500 stands for zero in the data rows.
Here are some points, each followed by its number:
291 & 536 & 661 & 423 & 429 & 569 & 461 & 338 & 514 & 793 & 624 & 510 & 398 & 517 & 590 & 355 \\ 0
639 & 522 & 597 & 236 & 380 & 748 & 621 & 541 & 783 & 316 & 453 & 763 & 473 & 525 & 332 & 779 \\ 1
448 & 461 & 497 & 652 & 172 & 304 & 300 & 327 & 366 & 745 & 646 & 450 & 497 & 529 & 639 & 203 \\ 2
466 & 464 & 673 & 478 & 454 & 521 & 491 & 260 & 546 & 772 & 650 & 514 & 382 & 532 & 503 & 354 \\ 3
534 & 479 & 574 & 176 & 380 & 811 & 653 & 624 & 693 & 395 & 471 & 721 & 424 & 469 & 377 & 863 \\ 4
461 & 435 & 252 & 723 & 607 & 346 & 349 & 754 & 164 & 558 & 412 & 395 & 627 & 400 & 731 & 525 \\ 5
778 & 384 & 525 & 453 & 441 & 585 & 601 & 262 & 651 & 378 & 544 & 521 & 453 & 556 & 317 & 587 \\ 6
399 & 439 & 542 & 468 & 520 & 848 & 798 & 625 & 462 & 598 & 407 & 321 & 330 & 351 & 437 & 845 \\ 7
586 & 486 & 763 & 480 & 453 & 540 & 672 & 286 & 729 & 671 & 587 & 614 & 355 & 454 & 521 & 348 \\ 8
266 & 721 & 557 & 356 & 487 & 487 & 598 & 735 & 563 & 227 & 373 & 462 & 562 & 509 & 325 & 507 \\ 9
470 & 495 & 722 & 353 & 422 & 626 & 603 & 140 & 693 & 611 & 611 & 396 & 328 & 660 & 226 & 381 \\ 10
451 & 520 & 511 & 518 & 492 & 508 & 512 & 465 & 432 & 546 & 524 & 363 & 490 & 531 & 454 & 434 \\ 11
724 & 478 & 225 & 752 & 594 & 159 & 279 & 632 & 372 & 298 & 430 & 597 & 754 & 482 & 691 & 384 \\ 12
434 & 465 & 290 & 687 & 599 & 369 & 379 & 715 & 239 & 492 & 417 & 428 & 630 & 398 & 686 & 515 \\ 13
519 & 507 & 372 & 645 & 545 & 316 & 344 & 669 & 426 & 489 & 465 & 629 & 635 & 417 & 751 & 444 \\ 14
415 & 508 & 337 & 446 & 519 & 503 & 351 & 617 & 395 & 403 & 441 & 436 & 608 & 549 & 481 & 607 \\ 15
467 & 473 & 531 & 537 & 520 & 565 & 524 & 497 & 495 & 705 & 540 & 546 & 418 & 428 & 593 & 511 \\ 16
305 & 542 & 452 & 471 & 552 & 459 & 463 & 549 & 344 & 449 & 474 & 264 & 536 & 591 & 364 & 446 \\ 17
538 & 451 & 720 & 461 & 458 & 563 & 636 & 190 & 634 & 683 & 628 & 445 & 337 & 585 & 369 & 334 \\ 18
533 & 487 & 704 & 338 & 412 & 559 & 546 & 184 & 631 & 589 & 652 & 485 & 399 & 630 & 334 & 381 \\ 19
New points follow, each followed by the numbers of its five nearest points above, looking only along the 3 directions in which the numbered points spread most, nearest first.
667 & 475 & 217 & 718 & 520 & 186 & 224 & 596 & 361 & 346 & 463 & 607 & 755 & 524 & 687 & 391 \\ 12 14 13 5 15
398 & 581 & 617 & 345 & 460 & 495 & 487 & 372 & 550 & 477 & 558 & 393 & 492 & 650 & 323 & 413 \\ 16 11 8 3 0
335 & 577 & 409 & 541 & 544 & 474 & 482 & 556 & 334 & 467 & 493 & 259 & 561 & 601 & 420 & 468 \\ 17 11 16 15 13
706 & 389 & 609 & 716 & 527 & 512 & 732 & 120 & 533 & 552 & 591 & 169 & 365 & 529 & 253 & 358 \\ 3 18 8 19 0
687 & 493 & 303 & 679 & 563 & 165 & 311 & 582 & 436 & 314 & 438 & 674 & 733 & 502 & 700 & 341 \\ 12 14 13 5 15
521 & 477 & 361 & 656 & 588 & 434 & 579 & 598 & 338 & 425 & 404 & 263 & 547 & 444 & 499 & 530 \\ 15 17 13 11 14
526 & 403 & 453 & 634 & 514 & 556 & 562 & 546 & 407 & 733 & 482 & 495 & 444 & 354 & 714 & 545 \\ 17 11 16 15 0
385 & 565 & 857 & 171 & 377 & 818 & 661 & 268 & 835 & 680 & 633 & 587 & 259 & 563 & 326 & 560 \\ 10 19 18 8 6
391 & 529 & 745 & 16 & 440 & 521 & 486 & 324 & 582 & 746 & 646 & 563 & 377 & 515 & 549 & 319 \\ 18 19 8 10 3
683 & 437 & 245 & 704 & 550 & 189 & 220 & 597 & 332 & 326 & 444 & 611 & 772 & 538 & 695 & 419 \\ 12 14 13 5 15
